Some points:
[ 2.852 -1.046 -1.319 -0.115  0.274 -0.022 -0.035 -0.384  0.024 -0.671  0.884  2.383  0.183 -0.091
 -1.146  1.045 -0.286 -0.052 -0.527  0.446  1.305 -1.105 -0.916 -1.683]
[ 0.961 -0.556  0.462  1.756 -0.535  1.761 -0.142  1.114 -0.547 -1.394 -1.033 -1.246 -0.262 -1.582
 -0.291  1.525 -0.749  0.931 -0.565 -0.524 -0.149  2.126 -1.367  0.305]
[-1.231  0.138  0.102 -0.436  3.108  0.336 -0.151 -1.223 -0.648 -0.774  2.389 -0.871  1.365 -0.315
 -0.470  0.011 -1.210 -1.351 -1.513  2.000  0.752 -1.454  1.392  0.053]
[-1.155 -0.578  1.263 -1.598 -0.580  1.069 -0.671  0.043  0.705  0.318  1.324 -0.878 -0.101 -1.141
 -0.748 -0.323  0.109  0.938 -0.196  0.017  0.366  2.608  0.448 -1.240]
[-0.692  0.263 -0.697  1.120 -0.444 -0.979 -0.545  0.131 -1.831  1.180 -0.018 -0.414 -0.191 -0.197
  0.540  0.357  0.325  0.467  0.778  1.070 -0.412  0.480 -1.209  0.919]
[ 0.244 -0.354 -0.069  1.441 -0.069  0.545  0.247 -0.383 -0.657  1.421 -0.118 -1.267  0.626 -0.168
  0.273 -1.017 -0.306  0.717  0.625 -0.904 -0.914 -0.372  0.449  0.012]
[-0.969  1.141 -0.269 -1.049 -0.890  2.557  0.014  3.811 -1.206 -0.890 -0.128  1.843 -1.364  0.348
  0.243 -1.314 -0.764 -0.679  0.843  0.718 -0.573 -0.632 -0.275 -0.517]
[-0.186 -0.034 -0.638  0.562 -0.150 -0.172 -1.001  0.317 -0.237  1.478  0.177 -1.430 -0.065 -0.431
  1.112 -1.679 -0.089  1.429 -0.154 -0.672  0.495  0.779 -0.687  1.276]
[-1.226  1.898 -1.091 -1.259 -1.424  2.391 -0.268  1.534 -1.138 -0.773  0.137 -0.547 -0.527  0.989
 -0.597  1.554 -0.364 -1.026  0.486 -1.642 -0.800 -0.420  2.850  1.263]
[-0.598  2.693 -0.861 -1.126 -0.777  0.658 -0.609 -0.052 -1.235 -1.914 -0.657 -0.141 -0.753  1.224
  1.045  1.796 -1.088 -0.150  1.460 -0.824  0.202  0.203  1.763 -0.262]
[-1.171  0.507  0.453 -0.984 -0.701  0.498  0.494 -0.547  3.284 -0.579  0.386 -0.129  0.459 -0.284
 -0.820 -0.161 -0.048  0.709 -0.799  0.645 -0.723  0.570 -0.335 -0.725]
[ 0.837 -1.122  0.626  0.117 -0.001  0.069 -0.582  0.883 -1.575  2.074 -1.265 -1.251  1.383 -0.319
  0.629 -0.746  0.601  0.584 -0.218  0.006 -1.133 -0.338  1.390 -0.648]
[ 0.095 -0.477 -1.378 -1.051  1.953 -0.791 -0.239 -1.027  1.440 -0.914 -0.442  1.666  1.080 -1.042
 -1.380 -0.498 -1.046 -1.176 -1.728  1.151  0.373 -0.354  2.252  3.534]
[ 0.102  0.327 -0.272 -1.033  1.378 -0.520  0.519  0.087  0.873  2.535 -0.656 -0.241 -1.015  1.468
  0.253  0.328 -0.680  0.539 -1.087 -0.316  0.019 -0.855 -1.217 -0.535]
[ 0.557  0.713  0.716 -0.683  1.204  0.047  1.203 -1.537 -0.355 -0.252 -0.045 -0.368 -1.580  2.323
 -0.476 -0.647  0.785  1.548 -1.261  0.113 -1.585 -0.961 -0.506  1.049]
[-0.059 -0.705  0.413  2.386 -0.355  0.477 -0.297  0.104  0.216  0.820 -0.245 -1.545 -0.261 -0.201
  0.323 -1.056 -0.565  0.629 -0.615 -0.423 -0.257 -0.215  1.605 -0.171]
[-2.468 -0.417  0.062 -0.881  4.623 -0.963  0.428 -0.355 -1.716 -1.133  1.378  0.631  0.846 -0.688
 -0.911 -0.158 -1.411 -0.263 -0.960  1.925  0.192 -0.178  1.184  1.233]
[-0.812 -0.704  0.548  0.218  0.355 -0.416 -0.677 -0.527 -0.525  0.519 -0.920  1.004  0.575  0.041
 -0.614 -0.821 -0.232  1.546  2.058 -0.114  0.087 -0.397  0.185 -0.376]
[ 0.033 -1.279 -1.684 -0.472 -0.646 -0.162  0.344 -0.053  0.869 -0.995 -0.472  0.215  0.374  0.132
 -1.056  0.614  2.927  2.315 -0.932  0.386  2.080 -0.769 -0.605 -1.164]
[-0.984 -0.301  1.037  0.911  0.469 -0.897 -1.285 -1.213  0.626  0.759  0.321  1.672 -0.668 -0.075
  0.066 -0.161 -0.038  0.810  0.635 -0.759 -0.934 -0.809  1.314 -0.495]
[ 0.450  0.261 -0.391 -0.702 -0.159  0.006 -0.010 -0.139  1.683  0.320 -0.424 -0.643 -0.013 -1.465
  2.869  0.909 -1.263  0.447  0.894 -0.848 -0.453 -0.381 -1.238  0.291]
[ 0.215  1.455 -0.995 -0.437 -0.532 -0.627 -1.175  1.686 -0.786 -1.375 -0.341 -1.502 -0.079  3.247
  1.390  0.875 -1.330 -0.473 -0.149 -0.804 -0.358  0.829  0.839  0.428]
[-0.804  0.316  0.643  0.132 -0.235 -0.839  0.274 -0.902  0.083  1.062 -0.139  0.833  1.061 -0.413
  0.665 -1.053 -0.162 -0.200  1.020 -0.347 -0.173 -0.181  0.190 -0.829]
[-0.045 -0.762  1.914 -1.361 -0.790  1.725  0.197  0.007 -0.528 -1.912 -0.959  0.623 -1.242  0.827
  1.634 -1.527  0.747 -1.674  0.888  0.835  1.243 -1.985 -0.038  2.184]
[-0.318 -0.385  0.398  0.870 -0.884 -0.207 -0.663 -0.551  0.760  0.763  0.616 -0.129  1.955  0.647
  0.383 -0.577  0.333 -1.073  0.400 -0.159 -0.622 -0.517 -0.494 -0.545]
[-1.202  0.063 -0.044 -1.025 -1.035 -1.049  1.278  0.365  2.344 -0.204  0.809 -1.354  0.241  0.015
 -1.060 -0.190  0.960  0.556 -0.827  1.461  0.296  0.649  0.258 -1.305]
[ 0.022  3.080 -1.517  0.357  0.983 -0.493 -1.336  0.746 -0.263  0.520 -0.744 -0.716 -0.631  0.640
  0.324  0.012  0.664 -1.517  0.474 -0.053  0.015  0.416 -1.192  0.206]
[-0.507  2.056 -0.685  0.761 -0.093 -0.729  0.207 -0.089 -0.650  1.248  0.398 -0.512 -0.384 -1.018
  0.697 -0.396  0.152 -0.671  0.853 -0.749  0.428  0.242 -1.066  0.508]
[ 0.284  0.211 -0.241 -0.296 -0.507 -1.048 -0.702  0.534 -0.431  1.589 -0.536 -1.001  0.274 -1.505
  1.170  2.193  0.925  0.405  0.216 -0.200 -0.398 -1.341 -0.412  0.816]
[-0.296 -0.844  4.541 -0.715 -0.195 -0.792  1.588  1.904  0.237 -1.870 -0.088 -0.301 -1.557  0.052
 -0.520 -1.052  1.800 -2.207  0.056  0.269  1.444 -2.556 -0.625  1.725]
[ 0.802  0.321  0.784  0.881 -0.658  0.416 -0.565  0.205  0.150 -0.731 -1.154 -0.014  0.240 -1.761
  1.144  2.758 -0.532  0.177 -0.785 -0.479 -0.798  0.638 -1.142  0.102]
[ 0.654 -0.047 -0.018 -1.077  0.748 -0.915  1.386 -0.465 -0.304  1.569 -0.019 -1.323 -1.014  2.562
  0.090 -0.203 -0.220 -0.541 -0.685  0.673 -0.140 -0.054 -1.452  0.793]
[ 0.887 -0.531 -0.744 -0.979 -0.002 -0.776 -0.450 -1.155  0.087 -0.983  2.846  0.382  0.480 -0.404
 -0.736 -0.407 -1.533 -0.322 -1.307  2.820 -0.077  0.104  1.157  1.644]
[-0.537 -1.084 -0.465  2.681  0.737  0.179 -0.148 -0.554  0.914  0.646 -0.038 -0.998 -0.563  0.142
  0.245 -0.851 -0.222 -1.220  1.014 -0.445 -0.740  0.102  0.944  0.260]
[ 0.553  1.762  3.287 -1.165  0.157 -0.283 -1.147 -0.781 -1.566 -1.109 -0.658 -0.586 -0.914  0.539
 -0.420  0.671  1.411 -0.850 -1.533 -0.456  1.365  2.964 -0.162 -1.077]
[-0.594 -0.275  0.008  0.866 -1.057 -0.942 -0.029 -0.825 -0.327 -0.059  0.166  0.042  0.394 -0.050
 -0.677 -0.867  0.352  0.550  2.095  0.014 -0.081  0.346  0.579  0.370]
[-0.509 -0.444  0.317  1.955 -1.128 -0.579 -0.619 -0.277 -0.601  0.103 -0.076  0.120  1.232  0.212
 -0.685 -1.041 -0.059  0.694  0.761 -0.047  0.478 -0.110 -0.114  0.415]
[-0.418 -0.496  0.317  1.115 -0.397 -2.064  0.267  0.235  0.943 -0.685 -0.103  1.157  1.003 -0.350
  0.518 -1.161 -0.797  0.267  1.069 -0.736 -0.690  0.853  0.299 -0.145]
[-0.106 -0.002 -1.315 -1.054 -0.101  0.621  1.297 -0.111  2.099  0.272 -1.428 -0.664  0.548 -0.070
 -0.780 -1.021  1.640  0.925 -1.209  1.006  1.650 -0.344 -0.670 -1.181]
[ 1.128 -1.023 -2.447 -0.342  0.785 -0.179  2.197 -0.051 -0.459 -0.923  0.051  0.491  0.214 -0.655
 -0.747  0.650  3.590 -0.348 -0.174  0.317  0.171  0.163 -0.504 -1.906]
[-0.693 -0.403  0.148  1.073 -0.512 -0.291  0.014 -0.387 -0.176  0.547 -0.876  1.083  1.882  0.022
  0.640 -0.347 -0.003 -0.364 -0.143  0.567 -0.806 -0.204  0.452 -1.224]
[ 2.117 -0.023 -0.461 -0.694  0.119  0.289  0.839 -0.938 -0.964 -0.206  1.420  0.228  1.103 -0.705
 -1.362 -0.401 -2.300 -0.031 -0.996  0.765  2.372 -0.748  0.445  0.131]
[-0.985 -1.095 -1.859 -0.254  0.390  0.383  1.496 -0.571  0.537 -1.658  0.825 -0.441  0.702  0.642
 -0.035 -0.357  2.910  2.116 -1.024 -0.609  1.822 -0.418 -1.382 -1.134]
[ 0.566 -1.846  0.519  0.765 -0.221  2.649 -0.466  0.208 -0.705 -0.930  0.476 -1.251 -0.099 -1.243
 -0.136  2.329  0.005 -0.987  0.308 -0.847 -0.071  2.996 -1.408 -0.611]
[-0.228 -0.661  0.454 -0.770 -1.400  0.799 -0.881  2.760 -0.393 -0.767  1.132  2.615 -1.761  0.253
  1.413 -0.880  1.081 -1.643 -0.631 -0.252 -0.183 -1.311  1.106  0.147]
[ 0.591  0.452  1.625 -0.883  0.556 -0.521  1.342 -0.882 -0.626 -0.484 -1.157 -0.086 -1.159  1.689
 -0.096 -0.605  0.757 -1.172 -1.203 -0.896  0.868  1.754  0.088  0.046]
[-1.017  0.014  0.483  0.834  0.330 -1.011 -0.059 -0.399  1.461  0.722 -1.432  1.301 -0.543 -0.204
  0.089 -0.546 -1.435  0.306  0.718 -0.258  0.169 -0.007  1.237 -0.752]
[-0.351 -0.786  0.322  1.272  0.108 -0.693  0.181 -0.557  1.684 -0.527 -0.464 -1.507 -0.681  0.361
  0.303 -0.054 -0.515 -0.455  2.200  0.808 -1.121 -0.382  1.734 -0.879]
[ 3.553 -0.670 -1.150 -0.911 -0.287 -0.209  1.519 -0.800 -0.769 -0.407  2.173  0.880 -0.130 -0.893
 -1.064  0.088 -1.065  0.030 -0.418  0.814  0.063 -0.062  0.205 -0.494]
[ 0.372 -1.498  0.327 -0.031 -0.492  1.829 -0.943 -0.383  0.577 -0.357 -0.301  0.410  0.400 -1.365
 -1.013  1.396  1.284 -1.951  0.832 -0.888 -0.364  3.201 -1.121  0.082]
There is one direction along which these points spread out most. Take the direction at right angles to it along which they spread out most. Go by this last direction. Where along it does each point below lie, from 0 to 99? The average is 50, and the first point in the table lies past the average. One standard deviation of the points above along it is 16.
[ 0.127 -0.228  1.179 -0.828  0.482 -0.953  2.151 -0.971 -0.871  0.561  0.113  1.327 -1.122  2.059
 -0.118 -0.569  0.429 -0.520 -1.629 -1.315 -0.540  0.781 -0.545  0.999] 42
[ 0.320  0.296  0.195  0.452 -0.612  0.224 -0.030  0.329 -0.849 -0.047 -1.064  0.159  0.320 -1.949
  1.576  1.670 -1.048  1.340  0.089 -0.502 -0.549  0.448 -1.495  0.726] 58
[ 0.977 -0.971 -1.761 -0.321 -0.534 -0.234  1.328  0.033  1.239 -0.749  1.001  1.538  0.161 -0.085
 -1.071  0.918  0.404  0.566 -0.688 -0.097  1.520 -0.408 -1.317 -1.452] 75
[-1.050 -0.133  0.165  2.222 -0.835  0.107  0.134 -1.005  0.063  1.327 -1.068  1.056 -0.479 -0.244
  0.530 -0.332 -0.302 -0.753 -0.352  1.136 -0.288 -0.637  1.234 -0.497] 47
[ 0.345  1.271 -1.160 -0.397 -0.211 -0.299 -2.160  0.716 -0.450  0.365 -0.812  0.304 -0.841  2.510
  0.499  0.871 -0.483 -0.307  0.010 -0.564 -0.015  0.465  0.232  0.110] 37
[-1.196  1.534 -0.582 -0.678 -0.958  1.832 -0.712  2.986 -1.044 -1.054  0.631  2.009 -0.599  0.424
  0.170  0.202 -0.805 -0.772  0.217 -1.196 -0.664 -0.789  0.034  1.010] 20
[-0.543 -0.635 -0.626 -1.253 -0.344 -0.645  0.343  0.313  0.167  3.203  0.550 -0.603 -1.008 -0.490
  0.470  1.392 -0.267  0.627  0.524 -0.776 -0.042 -0.409 -0.537  0.587] 56
[-0.399 -0.221 -0.132 -1.266  0.159 -0.158  0.062 -0.649  0.095  1.474 -0.874 -0.413 -0.701  0.825
  0.263  1.105 -0.192  1.868  0.625  0.428 -0.402 -1.178 -1.071  0.750] 53
[ 0.547  0.151  0.559  0.632  0.376 -0.364 -0.908  0.050 -0.205  0.911 -0.206 -0.828  0.339 -0.398
  0.355 -0.816  0.050  0.849  0.926 -0.209 -0.746 -0.632 -0.558  0.126] 53
[-0.220  2.715 -0.462  0.864  0.296 -0.578 -0.497 -0.211 -1.473  0.324  0.118 -0.535 -1.207 -0.804
  0.501  0.252  0.952  0.709  0.138 -0.308 -0.440 -0.092 -0.049  0.008] 47
[-0.018 -0.157  0.517  0.846 -0.608 -0.482  0.699  0.089 -0.273  0.201 -0.372 -0.802  2.188  0.145
 -0.354 -0.930 -0.417 -0.361  1.293 -0.189 -0.407 -0.107 -0.155 -0.345] 54
[-0.296 -0.195  0.708  2.567 -0.514 -0.184  0.016  0.150  0.291  0.317 -0.176 -0.584  1.326  0.463
 -0.654 -0.248 -0.768 -0.421  0.119  0.169 -0.436 -0.904 -0.073 -0.673] 53
[ 0.008  0.102  1.265 -0.469  0.098  1.778 -1.637 -0.209  2.904 -0.509 -0.263  0.955  0.308 -1.194
 -1.665  0.487  0.153 -0.387 -0.098 -0.887 -1.004  1.480 -0.718 -0.498] 62
[ 3.682 -0.752 -1.024 -1.066  2.186 -0.177 -0.425 -0.175  0.027 -1.315  1.452  0.193  0.249 -1.002
 -0.721 -0.995 -0.751  0.320 -0.218  0.730  0.314 -0.579  0.790 -0.744] 53
